(in the rows, 128 means zero)
The rows below fall into families. The same turns and mirrors carry the whole set onto itself and the rows of a family onto each other. For each named row, which other rows are in its family? Write them in the order they are listed.
These 20 rows form 5 families of 4 rows each.
k_182: [129 124  97 136 125 147 141 142  78 175 131  94 105]
k_585: [128 107  95 108 123 134 137  94 124 154 125 107 150]
k_241: [134 120  98 131 118 144 141 152  92 167 139 104  94]
k_346: [112 127 105 113 127 121 131  97 126 146 128  95 133]
k_980: [125 110 109 104 116 129 133 118 139 152 118 117 147]
k_799: [128 110  96  95 122 164 109 123 109 164 127 110 105]
k_383: [112 119  95 127 113  99 137 147  95 154 123 103 140]
k_31: [140 109  94 111 145 160 102 121 104 171 123  92 117]
k_940: [133 111  89 108 133 151 103 114 103 182 139 102 109]
k_647: [139 120 106 139 123 144 131 157  97 171 131  77 112]
k_858: [118 111  98 120 106 113 136 147 106 136 118  83 145]
k_88: [116 104  96 128 109 117 131 139 101 150 121  83 161]
k_265: [127 113  99 143 124 141 151 140  92 182 125  88 111]
k_826: [128 120  91  97 128 147  96 115  96 167 142 109 115]
k_6: [134 132  95 107 131 161 106 127 103 160 107 105 112]
k_122: [124 100  91 117 104 117 139 147  95 167 121 109 156]
k_505: [136  95 103 129 122 141 137 151 101 170 151  88 105]
k_617: [115 102  94 118 100 106 130 150 101 145 113  89 129]
k_188: [118 125 108  98 111 121 141 111 132 156 124 117 136]
k_890: [132 119 111 107 128 143 137 115 137 150 127 112 149]

Which other rows belong to the same family as k_241? k_31, k_88, k_188
Which other rows belong to the same family as k_940? k_182, k_980, k_858
Which other rows belong to the same family as k_647? k_585, k_799, k_383
Which other rows belong to the same family as k_826? k_265, k_617, k_890

The rows below fall into families. The same turns and mirrors carry the whole set onto itself and the rows of a family onto each other. For each named row, which other rows are in its family? Write them in the order they are listed.
These 15 rows form 5 families of 3 rows each.
k_418: [133 122 120 116 117 103 128 124  85 104 121 132 104 151 105 153 128 125
 151 119  89 144 152 126 152 132 115 121 120 137 142]
k_67: [104 115 139 119 122 160 107  88 135 130 141 123 116 142 114 148 140 111
 127 131 140 125 158 148 143 138 140 119 139 147 137]
k_425: [120 120 130 127 125 101 133 116  73 113 121 131 106 148 100 147 129 133
 147 115  93 142 145 127 143 116 112 114 118 138 151]
k_326: [135 127 121 144 114 155 150 151 141 126 117 126 126 137 126 156  91 134
 126 130 111 105 152 122 108 142 105 136 114 148 126]
k_420: [137 123 132 151 126 168 154 141 124 115 123 127 113 135 123 165  84 119
 131 122 117 110 147 119 107 132  94 136 109 140 135]
k_658: [105 115 141 120 118 162 127  93 127 137 140 122 110 151 114 150 136 128
 119 127 147 120 144 161 144 130 128  97 129 142 148]
k_742: [134 128 132 152 122 164 152 150 138 126 115 128 112 141 122 159  92 122
 133 134 102 111 141 120 106 127 109 135 112 155 138]
k_517: [124 123 134 127 123  96 121 131  88 120 111 137 103 144 104 158 133 135
 151 109  92 130 146 130 145 123 122 123 121 133 125]
k_678: [141 117 133 140 110 165 149 151 137 118 122 124 117 133 124 163  93 109
 134 130 117 113 154 121 109 138  93 142 118 137 134]
k_703: [128 120 142 134 114 168 153 138 132 110 125 133 115 141 119 159  85 130
 136 124 111  94 155 128 110 124  96 135 107 154 136]
k_185: [ 94 117 142 126 129 166 116  88 132 123 143 122 112 135 120 141 129 119
 128 133 142 115 148 153 137 133 142 105 134 147 142]
k_364: [116 131 131 123 130 105 133 127  87 115 106 138  97 150 111 158 135 125
 148 111  84 144 141 133 140 113 124 120 120 135 143]
k_433: [ 91 114 134 128 132 165 124  89 139 139 131 115 119 145 125 149 135 114
 121 137 125 123 146 155 146 124 141 110 127 145 140]
k_592: [120 115 125 129 121 105 137 119  77 107 124 141  99 149 103 172 127 128
 146 116  97 131 147 127 136 110 110 103 132 142 133]
k_299: [ 91 104 138 125 121 156 119  99 132 143 135 118 119 140 135 144 135 118
 125 127 133 122 150 156 149 136 138 111 137 142 124]

Which other rows belong to the same family as k_742? k_364, k_433
Which other rows belong to the same family as k_67? k_418, k_678
Which other rows belong to the same family as k_703? k_658, k_592
Which other rows belong to the same family as k_425? k_420, k_185

The rows below fall into families. The same turns and mirrors carry the whole set onto itself and the rows of a family onto each other. For each named row, which other rows are in its family? Write them in the order they are listed.
These 32 rows form 8 families of 4 rows each.
k_192: [151 131  98 124 137 123 135 119 108 124]
k_783: [108 136 123 117 131 137 124 145 121 102]
k_313: [149 132 145 101 148 114 103 126 151 121]
k_699: [153 138 140 106 152 113  99 126 152 115]
k_166: [150 125  98 127 137 116 132 110 112 116]
k_126: [153 141 139 107 157 117  98 137 147 123]
k_324: [159 143 138 116 167 118 104 130 149 110]
k_470: [129 123 106  99 157 155 121 138 152 111]
k_786: [152 141 142 102 160 109 109 128 144 119]
k_529: [158 131 105 128 147 119 136 113 115 125]
k_129: [135 121  92 103 163 147 111 119 144 111]
k_532: [129 119 102 101 165 153 124 125 149 115]
k_7: [116 137 137 118 116 126 119 134 132 108]
k_805: [148 130  91 127 139 117 127 113 115 112]
k_194: [152 131 101 128 142 114 141 115 117 118]
k_893: [123 153 124 122 119 139 119 144 125 109]
k_398: [160 149 135 105 154 125 100 132 149 126]
k_399: [132 114 108 103 163 153 110 129 137 130]
k_951: [158 141 111 132 140 113 135 113 123 121]
k_553: [113 144 134 118 131 139 116 148 131 102]
k_116: [133 114 100  99 160 150 114 120 144 113]
k_59: [136 114 117  99 166 157 123 128 141 114]
k_189: [117 141 132 120 118 127 117 137 132 100]
k_852: [157 145 143 113 159 110 104 127 139 121]
k_152: [151 127 115 129 140 121 140 113 109 116]
k_270: [155 139 137 111 167 111 107 118 137 126]
k_702: [146 127 105 132 138 121 128 120 104 129]
k_44: [109 144 133 118 126 131 124 139 129 100]
k_92: [115 147 134 127 123 131 114 144 129 109]
k_598: [134 121 102 100 163 158 117 122 141 124]
k_745: [129 115 100 105 160 158 125 131 140 116]
k_385: [121 145 126 130 130 134 122 145 128  93]

Which other rows belong to the same family as k_398? k_893, k_399, k_702
Which other rows belong to the same family as k_324? k_59, k_152, k_385
Which other rows belong to the same family as k_313? k_129, k_7, k_805
Which other rows belong to the same family as k_598? k_192, k_126, k_92

The rows below fall into families. The same turns and mirrors carry the whole set onto itself and the rows of a family onto each other. For each named row, which other rows are in its family? Write them in the order they are listed.
These 32 rows form 4 families of 8 rows each.
k_839: [118 140 108 125 105 116 108 141 118 125 158 129 141 127 138 145 161 137]
k_923: [147 114 136 136 151 127 139 119 117 129 106 120 120 133 121 110 101 131]
k_478: [115 124 119 112 107 135 117 133 133 121 161 116 137 123 117 151 145 103]
k_632: [144 118 159 121 127 127 132 112 120 127 135 123 111 146 123 116 106 119]
k_966: [143 143 144 120 121 111 109 124 112 118 130 116 111 152 138 111 112 143]
k_948: [141 125 137 143 146 137 143 118 108 142 107 117 134 135 107 122 108 127]
k_260: [138 153 128 138 140 114 121 122 114 130 103 119 120 133 141 115 118 141]
k_667: [123 127 114 117 124 127 131 128 130 140 145 122 156 109 106 158 150 115]
k_256: [134 127 142 137 124 127 109 138  96 109 118 117 108 146 135 113 110 129]
k_865: [135 117 131 140 144 137 147 129 116 129 105 119 128 135 122 126 101 123]
k_12: [116 150 117 126 115 108 102 128 122 129 152 126 113 124 143 135 160 126]
k_854: [120 134 108 116 111 110 113 141 125 130 154 119 127 112 136 148 163 125]
k_894: [140 132 145 134 145 129 147 106 122 145 109 123 118 125 129 118 114 123]
k_378: [127 145 123 136 129 111 128 112 122 152 142 135 130  99 137 146 166 133]
k_602: [125 140 130 106 109 120 111 118 133 129 167 112 126 132 124 140 149 108]
k_77: [114 127 105 129 107 118 106 146 120 121 152 131 128 120 129 149 155 126]
k_641: [150 114 144 123 134 130 134 125 109 116 119 114 117 135 124 112 102 120]
k_697: [122 121 122 108 114 117 118 128 132 127 161 113 136 117 122 144 163 109]
k_141: [135 120 132 127 127 117 113 145  98 107 117 120 122 145 128 114 103 141]
k_902: [122 131 101 127 126 113 126 128 125 148 148 119 139 108 131 154 168 127]
k_318: [119 142 102 133 129 121 127 127 127 139 135 131 155 114 132 147 161 131]
k_494: [133 132 124 143 141 121 132 138 108 126  97 115 132 133 133 123 104 143]
k_795: [137 114 148 128 130 138 125 118 111 120 120 110 118 149 113 116 103 110]
k_763: [130 132 138 114 123 126 135  99 134 152 153 117 139 114 115 147 150 115]
k_621: [121 130 106 132 119 116 121 134 118 138 139 134 148 102 123 151 158 135]
k_339: [127 122 127 111  99 133 122 132 127 117 169 126 137 123 130 144 151 109]
k_918: [146 128 132 128 128 123 124 136 106 112 118 111 109 146 135 112 101 138]
k_748: [124 128 123 119 123 135 139 115 139 138 146 127 150 111 120 145 156 103]
k_24: [140 136 128 155 139 120 124 132  92 133 101 124 119 135 135 124 118 147]
k_408: [122 120 116 117 123 123 132 117 134 140 155 122 140 113 110 147 160 113]
k_146: [135 108 144 129 126 132 132 132 112 114 124 121 121 146 120 115  99 118]
k_572: [143 129 123 146 147 122 129 128 111 128 108 119 115 140 132 111 104 142]

Which other rows belong to the same family as k_318? k_839, k_948, k_256, k_795, k_339, k_748, k_24
Which other rows belong to the same family as k_918? k_923, k_854, k_641, k_697, k_902, k_408, k_572
Which other rows belong to the same family as k_763? k_632, k_966, k_260, k_12, k_894, k_378, k_602

